In the rows, 128 means zero.
The same turns and mirrors carry the whole set onto itself, and each row onto the other rows of its family. Which rows share a family with each named row? Give them in list order.
These 18 rows form 3 families of 6 rows each.
nor: [126  87 124 124 148 155 149 131 129  91]
fulak: [129  84 105 120 129 139 149 140 150 101]
niz: [101 161 119 127 133 125 124 136 163 132]
papuv: [101 167 147 129 150 145 125 132 140 126]
Koges: [149 129 143 106 101 105 136 159 139 133]
mefa: [143 133 171 115 140 130 141 146  99 108]
kerod: [144 115 117 108 112  94 146 153 137 112]
mal: [105 170 136 126 135 137 122 136 154 137]
vugal: [138 109 164 117 125 174 129 148 135 126]
Zore: [ 95 160 136 131 162 139 134 125 134 110]
sesez: [130 101 155 124 145 174 140 135 124 102]
Lin: [149 136 170 108 116 126 133 155 120 131]
lesu: [ 94 154 114 134 158 125 136 126 142 108]
fulal: [139 106 145 112 107 160 127 151 158 136]
febu: [137 110 117 116 137  99 158 141 119  89]
vavas: [137 117 146 119 148 117 155 138  99  88]
gon: [136  97 112 116 108 141 137 148 165 123]
lekik: [ 96 155 107 130 142 119 134 131 156 116]

Same family as fulal: nor, fulak, vugal, sesez, gon
Same family as febu: Koges, mefa, kerod, Lin, vavas

The same turns and mirrors carry the whole set onto itself, and each row onto the other rows of its family. Which rows share a family with each named row? Give them in list order.
These 40 rows form 5 families of 8 rows each.
kez: [139 127 117 114 126 150 100 111 115 111 119 128 143 125 151  93]
fimun: [144 126 136 110 109 149 113 109 106 148 125 127 158 124 173  91]
rozis: [ 69  91 123 118 152 142 144 113 138 154 120 113 129 129 144 167]
Mit: [119 117 120 118  91 153 124 122 111 122 125 104 157  92 192 112]
nosi: [123 103 132 131  88 146 109 118 146 139 119 119 134 122 168  93]
Zor: [ 83  95  91  97 119 122 135 137 120 148 111  85 174 130 160 172]
zefe: [127 103 134 132  76 144 111 122 138 145 123 109 147 116 170 102]
vova: [125 119 135 115 107 154 125 110 118 144 124 129 144 114 193  90]
lotep: [103 108 102 122 140 150 147 137 124 154 125 110 149 146 113 173]
lagof: [112 118 116 121 117 157 118 114 128 108 118 126 128 107 184  96]
Vami: [102 111  92  92 140 138 145 136 120 163 121 119 156 113 150 186]
Vob: [ 66  91  89 101 137 128 137 130 140 135 105 102 145 138 167 159]
tal: [146 128 120 112  99 145 104 118  98 123 125 108 171 109 159 110]
Muteb: [104 101 121 136  91 155 105 118 118 140 139 103 136 106 191 109]
gulup: [111 115  92  89 150 136 137 132 118 160 119 123 155 123 136 182]
Keta: [ 93 109  92  93 148 141 148 134 129 156 118 126 140 115 155 181]
Beg: [ 89 118 108 106 163 144 147 109 149 142 104 121 138 138 152 166]
Vefal: [ 87 100  87  97 155 125 119 124 134 132 104 111 146 158 136 152]
kag: [ 91 104 120 125 112 143 137 112 127 127 133  98 158 121 189  84]
Dule: [ 85 116 111 108 136 144 160 117 138 153 110 101 159 117 173 182]
Bur: [104 103 126 109 137 132 130 119 109 168 125  97 170 131 120 179]
beba: [ 78  94 126 115 128 137 149 121 122 166 125  93 157 114 151 181]
dig: [136 122 137 113 100 152 122 113 107 149 126 122 160 113 187  96]
Kig: [ 94 103 123 112 161 135 127 110 127 156 119 117 142 145 114 165]
fize: [102 113  92  92 158 139 138 131 128 154 116 132 140 127 140 175]
tirov: [100 107 103 122 128 150 153 141 121 159 128 101 157 135 123 181]
Zetu: [104 110 117 123 134 141 121 105 128 119 128 113 151 141 161  73]
diru: [113 110 121 120  99 135 128 116 107 138 137  87 187 120 173  93]
tiliv: [135 108 132 130  93 143  99 115 140 140 119 120 140 131 152  93]
vere: [102 104  90  93 136 119 117 131 116 144 110  95 176 149 130 166]
lugaf: [134 122 135 112 117 152 116 107 116 142 122 136 143 126 179  85]
Zevag: [141 108 133 128  81 141 101 120 132 146 122 111 155 124 154  99]
mus: [117 129 108  99 160 137 132 109 131 149 106 115 163 146 127 171]
tivaz: [ 89 105 101 125 142 154 154 136 134 150 124 114 136 143 125 171]
dazu: [126 116 119 117 121 134 113 109 108 130 132 102 180 143 146  82]
nov: [136 114 118 129 112 147  78 110 109 138 138 114 144 134 146 101]
raza: [109 105 118 134 116 156  91 110 128 130 134 122 119 127 171  96]
ropu: [ 87 102 103 125 130 154 160 140 130 155 126 104 145 132 135 177]
gituk: [130 111 122 130  86 146  91 119 101 148 142  97 161 113 167 115]
Nurim: [114 126 112  99 133 135 144 118 119 160 112  94 183 125 147 185]

Same family as fize: fimun, vova, Vami, gulup, Keta, dig, lugaf
Same family as beba: rozis, Muteb, Bur, Kig, nov, raza, gituk
Same family as zefe: nosi, lotep, tirov, tiliv, Zevag, tivaz, ropu
Same family as Vob: Zor, Vefal, kag, Zetu, diru, vere, dazu

The same turns and mirrors carry the whole set onto itself, and each row onto the other rows of its family. Which rows share a family with each named row? Give them in list order.
These 40 rows form 5 families of 8 rows each.
Mav: [138 141 152 119 108 116 157 145 151  99 151  78 116 140  89  99 109 117
 127 172 126  76 125 143 105 110 100 119 136 135 127  93 112]
Gigik: [163 171 136 129 129  81 169 142 144 104 141  80 129 149 106 124  92 124
 132 156 132  93 143 146 103 119 132  95 108 144 103 102 114]
duf: [154 142 130 141 145  98 173 145 104 109 137  74 140 126  91 173  97  82
 111 132 144 118 140 153  95 122 137 125 119 133 129 104 146]
lobed: [159 150 138 118 118  74 178 134 134 107 137  89 114 118 105 175 123 121
 142 160 130 102 130 138  86 127 110 117 118 147 119  93 127]
zet: [119 126 152 121  98 140 146 164 138 116 120 138 119 127  89 129 114 100
 153 171 138  88 151 119 116 131 101 158 153 142 152  95 129]
fab: [ 99 131 133 123 130 116 150 164 136 177 122 128 121 148 127 144 113  88
 148 154 154  95 141 131 124 116 160 185 133 163 118 150 125]
gizuf: [135 161 133 139 149  86 152 149 106 114 151  81 150 131 108 147  74  67
 116 130 161 114 167 139 118 127 128 151 131 116 128 100 122]
nener: [101 130 109 127 176  88 144 180 154 174 122  84 148 123 122 118  83 117
 127 163 144 106 116 111 134 163 150 170 108 165 107 100 119]
kigi: [123 107 120 139 161  76 133 181 125 131 138  84 131 136 132 141 105  99
 137 170 150 126 113 125 106 165 149 153 133 183  97  95 138]
vovi: [146 161 109 142 141  83 157 157 104 122 123  78 151 101 125 124  57  87
 130 139 116 105 144 153 119 139 166 130 117 127 113 109 135]
suzot: [102 125 120 125 151  82 134 181 121 151 132 113 129 150 148 140  87  93
 141 172 163 109 139 116 133 147 135 175 116 172  92 115 129]
ros: [137 156 105 140 151  94 174 149 147 140 131  73 166 112 106 143  66  91
 103 137 149 112 141 131  99 143 128 126 118 106 132  86 120]
Zagu: [103 144 150 135 123 151 158 143 150 148 111 152 135 131 125 147 119 107
 167 164 137 108 159 114 117 137 129 157 150 169 142 131 127]
Vobu: [156 155 117 121 105  77 163 144 124 110 134  81 129  98 137 125  76  97
 139 169 115  96 138 150  94 142 128 120 124 104 119  92 119]
nide: [126 154 132 119 108 121 164 133 118 106 124  99 134  83 112 117  87 106
 145 167  87  74 129 146 110 125  97 128 129 121 133  98 130]
gos: [119 124 129 128 148  99 136 178 127 156 119  85 125 112 150 109  85  92
 155 185 130 118 135 128 135 168 180 172 137 148 117 121 125]
Lole: [108 136 148 112 106 141 174 143 148 161 107 104 113  97 142 136 113 111
 168 199 113 101 137 123 128 135 134 154 138 130 141 140 127]
nekep: [110 135 146 117 151 159 173 148 168 180  95 120 133 117  99 135 119 118
 146 169 134 101 143 120 118 148 151 165 113 148 151 125 123]
revep: [135 160 147 114  98  89 152 141 143 104 145 122 119 117  86 126 116 113
 153 140 121  66 144 138 105 111 108 151 141 144 135  94 106]
nek: [104 121 137 124 129 125 163 176 157 170 121  90 112 165 117 122 110 118
 140 185 150  95 120 120 141 109 151 146 129 169 110 148 131]
Peg: [102 126 123 112 150 111 167 172 168 198 108  96 125 126 120 139 106 117
 136 175 153 101 126 114 125 145 163 176 111 147 124 126 119]
nodom: [104 148 110 150 154  91 150 159 121 146 134  66 159  99 157 125  60  83
 137 160 124 123 128 125 133 152 150 144 145 134 112 122 130]
Defi: [128 135 163 132 125 168 163 146 148 107 118 107 127 143  84 114 110 120
 143 186 127  99 148 124 125 128 104 115 135 148 145 105 135]
dazed: [111 126 136 137 167 109 134 180 145 141 130  89 132 163 129  99  92 118
 141 183 145 112 127 120 138 150 153 142 121 189  93 117 127]
kekar: [110 113 124 131 143  93 156 179 130 169 122  93 123 136 108 156 120 105
 140 150 142 102 107 130 125 119 172 168 132 186 108 140 143]
basi: [151 179 135 127 116  70 169 139 129 105 137 105 134 123 106 164  87 110
 144 144 143 103 167 125 114 124 106 122 121 130 122  92 119]
mefes: [142 140 132 103 116 117 166 143 163 128 124 109 123 106  81 116 112 121
 128 167 121  68 126 140  83 138 107 144 109 122 144  73 109]
Numo: [141 139 155 111 111 152 164 139 124 121 103 116 112  95 107 118 107 105
 161 180 102  89 151 147 112 140 137 146 123 122 152 114 133]
Simo: [ 97 134 136 121 135 121 154 166 126 169 102 102 121 104 125 118  96 114
 164 175 105  92 125 126 153 138 163 174 123 164 123 145 137]
lare: [115 139 138 155 175 116 143 157 141 129 154  62 155 156 132  99  85  85
 115 159 154 127 135 136 119 141 154 137 144 153 109 117 115]
Ket: [105 157 135 144 180  84 129 147 118 123 158  92 156 133 140 125  87  81
 132 139 148 116 147 133 118 150 134 169 130 164 104 103 109]
meku: [124 144 164 129 129 158 176 140 170 150 116 109 119 152 110 125 126 121
 154 177 136 108 146 128 118 118 153 128 140 158 137 148 119]
penu: [108 129 143 112 130 162 168 144 163 145 107 117 135 104  88 124 116 121
 136 179 122  89 132 116 107 146  98 151 122 134 157  89 124]
nugog: [140 155 124 150 152 103 168 157 126 120 138  59 152 155 111 137  66  92
 108 149 155 119 147 136 126 116 135 103 119 132 109 118 135]
Nuliv: [151 167 114 119 129  88 179 139 155 128 123 101 147 108  85 139  84 122
 119 140 127  81 136 137  88 131 120 118  95 123 127  82 119]
dovib: [124 127 155 117 120 111 157 143 134 107 142  95 113 108  76 137 140 122
 144 158 107  81 108 139 102 117 101 151 139 163 139  94 128]
digos: [126 105 166 128 129 154 154 159 134 120 113 109 115 119  82 150 138 108
 151 177 133 118 137 124 115 148 123 156 150 160 159 101 147]
rimab: [109 129 149 141 142 134 174 147 155 161 116 106 129 123 121 174 138 114
 159 166 137 130 129 116 114 134 151 148 156 176 139 143 134]
pofe: [122 143 113 141 181  95 144 164 147 146 137  73 165 118 114 110  73  90
 110 140 147 119 134 130 108 169 156 155 123 138 122  84 113]
puled: [114 135 125 158 175  97 147 139 118 113 158  69 165 118 126 143 100  82
 117 135 135 131 116 140  94 145 131 140 145 164 116 101 128]

Same family as dazed: Mav, Gigik, nek, Defi, lare, meku, nugog
Same family as digos: duf, lobed, kigi, kekar, dovib, rimab, puled
Same family as Nuliv: nener, ros, nekep, Peg, mefes, penu, pofe

The same turns and mirrors carry the whole set onto itself, and each row onto the other rows of its family. Which rows share a family with each named row? Give them in list order.
These 18 rows form 3 families of 6 rows each.
movub: [ 94 121  95 107 115 130 126 108]
lozuf: [125 121 139 116 150 132  97  99]
seso: [128 145 125 120 115 123 173 132]
vuvu: [112 116 173 143 129 145 136 126]
diri: [115 131 104 143 141 136 127 153]
Vogo: [108 113 115 155 137 141 136 149]
garal: [120 124 110 139 134 142 128 159]
pid: [133 144 127 108 106 125 168 132]
dofo: [141 135 131 124 149 132  94 118]
Giz: [149 139 125 122 122 121 170 122]
sug: [129 109 128 140  90 135 127  89]
kek: [149 110 141 132 103 130 134  87]
puvul: [144 113 135 142 108 125 136  78]
Nobo: [126 131 140 127 160 130 101 102]
sunu: [ 88 129 107 107 133 125 136  94]
sul: [104 135 175 131 122 141 141 126]
kiti: [ 98 129  93 116 115 126 138 100]
neri: [110 122 172 152 129 141 143 117]

Same family as Nobo: movub, garal, pid, puvul, neri
Same family as vuvu: lozuf, seso, diri, kek, kiti

The same turns and mirrors carry the whole set onto itself, and each row onto the other rows of its family. Which rows share a family with each named row? Give them in list order.
These 16 rows form 4 families of 4 rows each.
Vivam: [125 111 113 143 148 150 119 111 134 102 145 141 174 115 157 106 125]
dum: [135 104 102 160 135 152 149 108 143 109 128 127 159 126 165 118 122]
mos: [135 145 119 132 114  87 116 142 129 126 117 154 112 143 107  92 137]
Dev: [158 125 102 152 152 157 147 136 144 136 135 161 135 130 145 109 125]
podu: [131 129 122 100 142 101 123 150 130 121 125 124  78 140 109  96 115]
kuro: [139 155 140 115 119  92 129 154 118 130 134 107  93 145 128 113 143]
sev: [134 102 126 133 156 160 138 116 129  99 152  92 143 122 161 132 132]
Telon: [106 122 129 105 115  98 115 119 120 107 117  76 118 128 118 107 131]
mitef: [168 110 127 113 135 128 143 138 147 140 132 161 124 151 156 101 143]
liget: [136 101 108 164 129 152 141 104 139 114 126 115 165 119 140 128 143]
Lamob: [122 113 142 114 123 101 127  98 124 105 123  79 121 110 112 112 119]
batid: [130 142 127  99 132 105 114 148 121 134 126 108  96 130  97  99 133]
Gako: [148 117  87 148 146 154 139 154 144 131 128 158 122 148 138 112 140]
Pobe: [135 136 120 151 155 127 143 141 152 142 138 165 136 133 161 129 136]
fak: [ 99 137 120 148 136 117 111 121 111  85 139  88 130 112 113 125 123]
kizab: [132 130 131 107 114 116 103 124  99  89 141  82 133 128 125  94 131]

Same family as Dev: dum, Telon, batid
Same family as Vivam: kuro, Pobe, kizab
Same family as sev: mos, mitef, fak

The same turns and mirrors carry the whole set onto itself, and each row onto the other rows of its family. Which rows share a family with each named row? Give them in list order.
These 36 rows form 6 families of 6 rows each.
pini: [132 125 175 157 148 106 132 128 103 100 119 147 135 122 141]
mafin: [122 161 138 108 119 163 157 120 120 117 140 136 140 157 146]
divep: [113 138 114 100 111 147 133 155 119 134 160 100 108 142 119]
Bego: [115 118 164 155 157 119 125 137 105 112 113 144 155 127 152]
fida: [104 100 134 150 146 101 104 148 111 120 131 127 116 105 104]
Kipu: [105 106 115 162 139 105 110 142 105 127 128 130 122  97 110]
rotum: [116 148 115 119 103 154 126 128 115 143 164 100 103 131 122]
rom: [128 134 138 159 149 159 158 110 116 124 127 145 159 130 143]
lolap: [103 123 127 123 105 109 100 172 110 126 137 114 110 122 112]
robok: [127 174 137  97 114 143 161 125 110 116 141 132 127 154 133]
Reke: [115 139 146 137 146 169 160 105 110 124 132 138 159 131 147]
dep: [126 141 139 143 151 168 149 100 110 135 134 137 154 126 146]
dof: [127 133 151 136 162 158 160 121 114 120 135 131 151 145 159]
Gufet: [119 135 131 120 111  90 115 160 113 110 131 124 103 126  94]
Bubek: [136 131 161 154 151 163 152 105 112 127 145 130 144 128 144]
moda: [106 137 116 115 103  95 121 154 103 113 140 114 109 125  97]
nanes: [124 169 161 112 109 152 159 121 105 120 149 121 129 151 136]
zer: [111  97 136 163 144 109 108 140 116 116 118 132 131 102 113]
gero: [111 123 121 108 102 111 108 159 114 117 144 118 105 122  98]
pove: [118 140 101 112  98 157 138 130 117 133 157 105 125 130 108]
sas: [112 167 130 100 113 157 165 126 113 118 143 127 127 151 133]
pofi: [111 140 101 109  93 152 127 144 122 134 151 116 108 126 113]
niku: [105 121 165 161 163 111 126 131 104 110 114 150 143 120 131]
nubuf: [125 103 129 164 141 109 100 137 113 124 132 127 108 101 128]
Vevat: [125 138 100 115 102 155 123 138 121 143 157 116 112 120 109]
lod: [114 131 153 163 155 100 141 135 101 101 108 153 141 124 131]
gir: [119 139 169 149 160 103 141 121 103 103 110 144 145 132 131]
nev: [123 142 108  99 100 156 134 137 125 127 158 112 113 141 119]
domu: [112 141 130 124 100  96 105 153 106 117 138 120  93 124 117]
pudu: [109 102 135 157 157 100 105 156 114 120 124 120 118 115 124]
fepib: [117 104 133 166 148 115 102 133 114 131 126 127 131  99 108]
vigi: [108 122 119 125 111  97 114 160 119 109 130 122 100 122 100]
tibod: [129 164 139 112 113 151 170 121 114 108 137 128 146 157 130]
zelev: [123 154 143 100 110 167 153 136 109 125 146 124 144 151 145]
fuza: [114 122 165 153 163 114 147 121 108 100 111 143 150 128 134]
lita: [115 139 152 150 162 156 153 109 116 122 127 145 151 140 151]

Same family as domu: pini, rotum, Bubek, nanes, nubuf
Same family as divep: Bego, lolap, dof, pudu, zelev
Same family as dep: robok, Gufet, Vevat, gir, fepib

